In the data rows, the value 128 means zero.
Here is a table of points, one per row:
[147 109 125 128 173 142 108 114 135 104 123 184 132 141 133 106 152 105
  88 138 104 137 115 129 115 136 129 174 106 175 158 114  94 133 162 172]
[ 89 163 144 157 130 124 158 107 148 131  92 128 111 177 106 115 153 143
 122 149 122 111 109 114 108  90 115  84 129 141 130 138 109 128 133 120]
[171 116 147 134 134 110 146 105 153 119 138 125 122 101  85  90 109 141
 168 149 145 122 104 173 106 155 112 120 144 150 143 163 129 132  94 149]
[142 142 149 131  93 132 104 128 129 129 111 108 139  95  93  96 122 133
 120 120 160 130  87 132 117  70 109 119 140 113 147 111  98 153  85 149]
[118 111 117 135 160 138 152 107 138 163 149  98 164 121 138 116 119 139
 153 124 133 122  92 157 105 112 128 114  96 115 141 155 115  88  99 139]
[ 95 108 127 178  88 136 136 136 151 103 124 160 128 130 120 138 128 101
 163 123 164 100 131 160 144  91 164 104  98 135 146 137 122 129 107  81]
[141 130 153 114 116 160 166 151 101 170 131 144 113  92 189  88 101  79
 136 121 108 147 119 120 131 117 107 142 139 143 143  81 131 101 135 124]
[100 125 111 155 139 145 129  95 145 173 148 143 128 130 132 158 134 135
 116 158  88 173 152 143 144 133  98 120 178 127 145 140 171 134 156 147]
[164 118  80 102 119 130 131 139 129 124 135 170 129 123 128 170 154 117
 128 148  92  78 117 117 113 123 134 113 155 113  72 158 152 134 132 137]
[135 133 130  92 142 106  70  63 136 114  99 116 118 160 103 114 101  98
 110 140 167 113 124 126 129 120 137 168 125 113 138 131 150  81 133 129]
[175 163 129  97 102 168 181 120 173 162 109 135  98 100  97 128 143 126
 131 146 150 141 127  69 119 123 111 161  96 129 139 125 144  97 130 107]
[148 170 104 148 107  93 153 140 120 133 128 157 110 113 136 115 140 146
 155  83 114  92 181 152 159 114 123 131 106 141 135 119 111 120  94 143]
[157 105 122 114 147 110 122  81  94 115 171  89 101 139 122 147 158 152
 119 125 140 150 131 152 134 172 151 103 141 155 159  69 137 106 196 123]
[ 85 117  85 137 123 173  97 161 104 106  71 117 152  90  97 126 150 146
 148 101 102 127 147 121 117 141 100 111 141 134 127 166 152 122 124 130]
[113 159 143 165 129 161 127 155 148 101  88 145 129 130 121 109  94 194
 121  59 137 104 110 130 143 116 160 123 155 125  88 150 111 116 169 158]
[124 106  91  90 114 180 174 143 157 107 150 117  76 123 123 103 130 160
 102  96 116 113 111  98 140  97 177 113 156 128 151 136 141 137 160  79]
[124 155 174  99 127 117 135 148 109 131  99 144 118  91  97 137 158 130
 154 152 124  76 124 100 165 100 154 104 111 169 151 126 166 151 165 123]
[124 106 149 141 147 132 172 108  90 146 117  73 202 168 109 119 117 101
 126 102 166 146 155 134 134 130 113 138 126  98 118 136 109 161 126 125]
[134 122 133 156  92 117 126 131 110 124 133 123  98 105 105 115 124 123
 117  94 108 125 131 112 119 109 170 153  98 110 131 133 144  77  92 149]
[125 108 159 131 114 154 108  95 150  90 158 112 155 123 168 159 114 113
 131 160  99 160 159 107 150 125 129 121  75 159 131 147 123 137 164 167]
[170 116 148 131 124 123 109 173  76 119 134 121 112 162 128 140 100 131
 135 164 138  97  83 134 122 102  81 162 111 117 157  95 139  75 159 149]
[137 136 166  80 147 145  92  99 155 146 120 138 124 170 130  76 158 105
 142 110 113  85 119 151 143 152 146 122 156 142  98  89 162 114 115 118]
[126 103 112 155  93 164  93 155 170 186 149  94 138 169 109 135 150 110
 100 144  90 119 136 132 184 138 102 125 149 137 105 134 144 176 144 149]
[117 182 104 113 142 146 140 124 123 127 130 133  90 128 129 177 105 101
 108  94 142 140  80 113 132 111 120 176 142 142 143 100 159 183 111 139]
[120 123 104 113 142 132 134 124 122 169 130 130 107 140 116 149 149 138
 150  77  97 104 190  88 106 100 104 124  98 156 107 113 125 133 165 107]
[ 89 119 115 157 172  82 103 144 133 133 113  97 125 146 140 150 111 106
 135 151 135 157 160 164 104 125 132 119 153 152 122 150 114 109 105 140]
[102 133 102 148 155 124 129 127 107 153 145 100 177  55 158 135 140 105
 137 145 120  83 110 162 112 139 120 153 101  80 159 146 113 112  88 140]
[169 114  86 145 124 118 140  92 126  93 120 122 155 142 147 123 131 138
 115 157 150 117 162 100 167 134 122 156 169 150 128 116  84 123 115 122]
[116 119 100 115 137 133 113 167 136  87 129 144 129 178 108 112 102 132
 130 126 112 150 157 133 128 138 140 103 131 130 184 144 152 125 108  91]
[146 107 144 112 159  94 164 151 171 110 122 137 154 137 108 122 158 141
  78 117 119 151 149 109 145 128 138 118 125 119 130  81 130 133 136 169]
[ 88 169 128 143 117 104 102 123 139 131 151 131 175 138 127  95 127 133
 133 131 111 169  99 103 146 167 136 153  99 130 116 123 107 100 130 101]
[128 138 180  88 134 112 136 157 150 125 160  97 148 122 147 129 164 157
  99 149 151 112 108 113 113 144 151 144 135 138 136 107 156  95 140 135]
[126 166 128  97 140 123 119 130 121  99 165 122 141 123  80 160 119 123
 118 172  81 152 133 133 141 117 152 136 125 104  98  81 123 168 148 107]
[126 106 148 128 158 105 107  96  91 169 192 147 122 139 121 106 113 116
 201 146 116 178 119 120 113 155 136 140 132 123 123 173  99 159 146 128]
[177 132 184  97 143 113 125 125 158 112 128 120 146 124 135 159 106 134
 120  89 107 124 133 104 158 122 141 155 159 169 119 146 146 125 130 123]
[ 95 116 140 142  79  68 143 114 115  87 125 159 128  97 145  95 148 137
 133  93 156 114  93  98 108 127  67 106 143 136 136 125 160 130  96  96]
[102 120  96 164 169 141 109 125 135 119 153 148 159 100 138 112 120 128
 127 145 164 140 160 146  89  73 143 122 146 139  56 132 164 140 128 103]
[121 114 131  88 134 127 118 144  91 106 101 125 101 123 152 111 183 115
 117 122 133 183 101 155 153  85 107 121 104 121 107 182 106 118  81 131]
[159 131 126 135 116  96 107 157 144 139 115  93 116 127 140  51 114 105
  82 128 121 116 136 140 107 149 133 152 126 146 146 107 151 175 178 104]
[185 116 141 133 156 103 138 131 114 128 167 150 153 123 116 107 130 103
 135 110 161 142 117 124 151 138 116 122 126  93 142 101 178 112 131 133]
[126 165 120 138 127  83  96 122 145 125 118  91 140 137 145 134 141 144
 116 136  98 129 122 128 102 133 121 126 149 116 146 148  91 133 120  87]
[ 80 126 126 132 101 147 156 109  90 133  99 136 140  91 142 155  74 122
  94 143 122  91 147 144 110 142 112 108 101 152 105 159 143 144 113 116]
[133 163  97 155 152 139 116 150 124 154 118 147 108 117 143 160 109  78
 112 127 144 111 110  60 127 158 135  50 115 110 106 144 109 123 140 141]
[146 152 157 119 129 130 124 149  91 151  92 161 153 137 124 107 117 163
 108 158 123 164 158 164  83 144 153 112 129 119 116 117 104 134  86 116]
[137 172 125 160 147 181 113 142 134 100 101 148 131 126 144 163 158 120
 143  87 169 140 126 163 127 161 120 118 119 122 152 147 128 140 124  82]
[121 113 136 121  89 132 163 133 154 145 122 180  87  97  92 160 175 103
  98 115 138 121 131 136 145 131 122 153  96 101  86 112 143  99 160 127]
[128 109 106 127 117 122 157 166 131 117  89 120 132 176 108 142 143 128
 163 151 116 136  95 105 119 141 176 174 163 174 132  91 137 113 129 122]
[176 130 107 105  96 166 100 122 100 154 158  98 119  97 172 154 110 100
 151 113 123 160 114 142 112 131 118  97  88 140 100 107 125 112 130 157]
[125 139 126 134  72 108 151 104 130 104  91 110 144 143 139 133 118 116
 174 120 124 157 158 160  87 128 152 119 157  81 123 131 129 132 152 169]
[107 124 158 145 111 112 102 178 122 136 143 129 102 121 145 116 129 163
 125 151 208 138 150 101 142 134 135 158 160 151 122 150 128 120 109 130]
[ 93 158  83 108 132 153 138  96 103 105 151  97 104 154 137 102 132 124
 132 163 129 128 163 117 168 160 141 103 129 128 118 125 137 165 102 192]
[111  84 108 124 124 111 103  92 101 169  97 127 145 138 128 135 126 176
 132 125 172 138  93 122 121 150 141 127 105 111 122 123 121 143 126 108]
[155 129 123 124 130 177 155 121 118 141 165 126 137 130 133 132 110 155
 133 150 122  98 131 128 150 129  85 112 111 124  97  92 106 113 125 114]
[140  69 131 136 174 131 120 114 142 151  87 123  85  87 171 137  94 139
 174 154  90 133 116 124 139 155 124 142  77  77 110 111 141 159  93 126]
[138 131 151 129  97 149 145 137 115 120 147 145 121 155 187 146 173 143
 134 112 137  92 131 120  91 123 136 144 122  84 143 168 142 161 119 132]
[105 106 109  56 116  89 110 143 153 156 150 162 159 145 124 136  80 152
 125 121 150 136 113 158 133 123 109 133 130 136 172 106  93 131 130 163]
[134 167 115 156 121  72 161 144 140 117 101 143 107 179 141 135 130 173
 109 126 118 134 124 138 185  99 148 126 151 130 131 160 147 133 158  95]
[103 118 128 128 147 100 134 158 152  84 151  87 109 122 114 130 110 113
 136 127 127 137 134 168 103 178  79 133 118 126  83 158  81 135 123 122]
[ 98 120 152 117 139 145  95 122 134 129 112 125 106  75 154 126 123 116
 154 135 149 109 154 117 120 110 111 119 145  68 167 103  70 108 131 120]
[106 102 140 198 130 141 105 110 132 116 145 119 120 156 102 171 115 152
 107 109  92 135 138 110  84 127 131  88 128 133 126 126 123 146  76 143]
[130 101 152 107 119 137 147 111 102 120 146 139 135 131  87 142 106  89
  85 125 103 118 125 132 149 136 149 142 172 130 145 151  93 124 151 108]
Along one direction, these points spread out more than along any other. Take the direction at right angles to it along which they spread out most. Go by this last direction. Where along it does each point below lie, from 0 to 99? The average is 50, and the first point in the table lies past the average. One standard deviation of the points above along it is 16.
[130 101 152 107 119 137 147 111 102 120 146 139 135 131  87 142 106  89
  85 125 103 118 125 132 149 136 149 142 172 130 145 151  93 124 151 108] 60
[175 163 129  97 102 168 181 120 173 162 109 135  98 100  97 128 143 126
 131 146 150 141 127  69 119 123 111 161  96 129 139 125 144  97 130 107] 45
[171 116 147 134 134 110 146 105 153 119 138 125 122 101  85  90 109 141
 168 149 145 122 104 173 106 155 112 120 144 150 143 163 129 132  94 149] 58
[146 152 157 119 129 130 124 149  91 151  92 161 153 137 124 107 117 163
 108 158 123 164 158 164  83 144 153 112 129 119 116 117 104 134  86 116] 50
[121 113 136 121  89 132 163 133 154 145 122 180  87  97  92 160 175 103
  98 115 138 121 131 136 145 131 122 153  96 101  86 112 143  99 160 127] 38
[169 114  86 145 124 118 140  92 126  93 120 122 155 142 147 123 131 138
 115 157 150 117 162 100 167 134 122 156 169 150 128 116  84 123 115 122] 57
[157 105 122 114 147 110 122  81  94 115 171  89 101 139 122 147 158 152
 119 125 140 150 131 152 134 172 151 103 141 155 159  69 137 106 196 123] 84
[164 118  80 102 119 130 131 139 129 124 135 170 129 123 128 170 154 117
 128 148  92  78 117 117 113 123 134 113 155 113  72 158 152 134 132 137] 39
[141 130 153 114 116 160 166 151 101 170 131 144 113  92 189  88 101  79
 136 121 108 147 119 120 131 117 107 142 139 143 143  81 131 101 135 124] 63
[ 89 163 144 157 130 124 158 107 148 131  92 128 111 177 106 115 153 143
 122 149 122 111 109 114 108  90 115  84 129 141 130 138 109 128 133 120] 25
[148 170 104 148 107  93 153 140 120 133 128 157 110 113 136 115 140 146
 155  83 114  92 181 152 159 114 123 131 106 141 135 119 111 120  94 143] 30
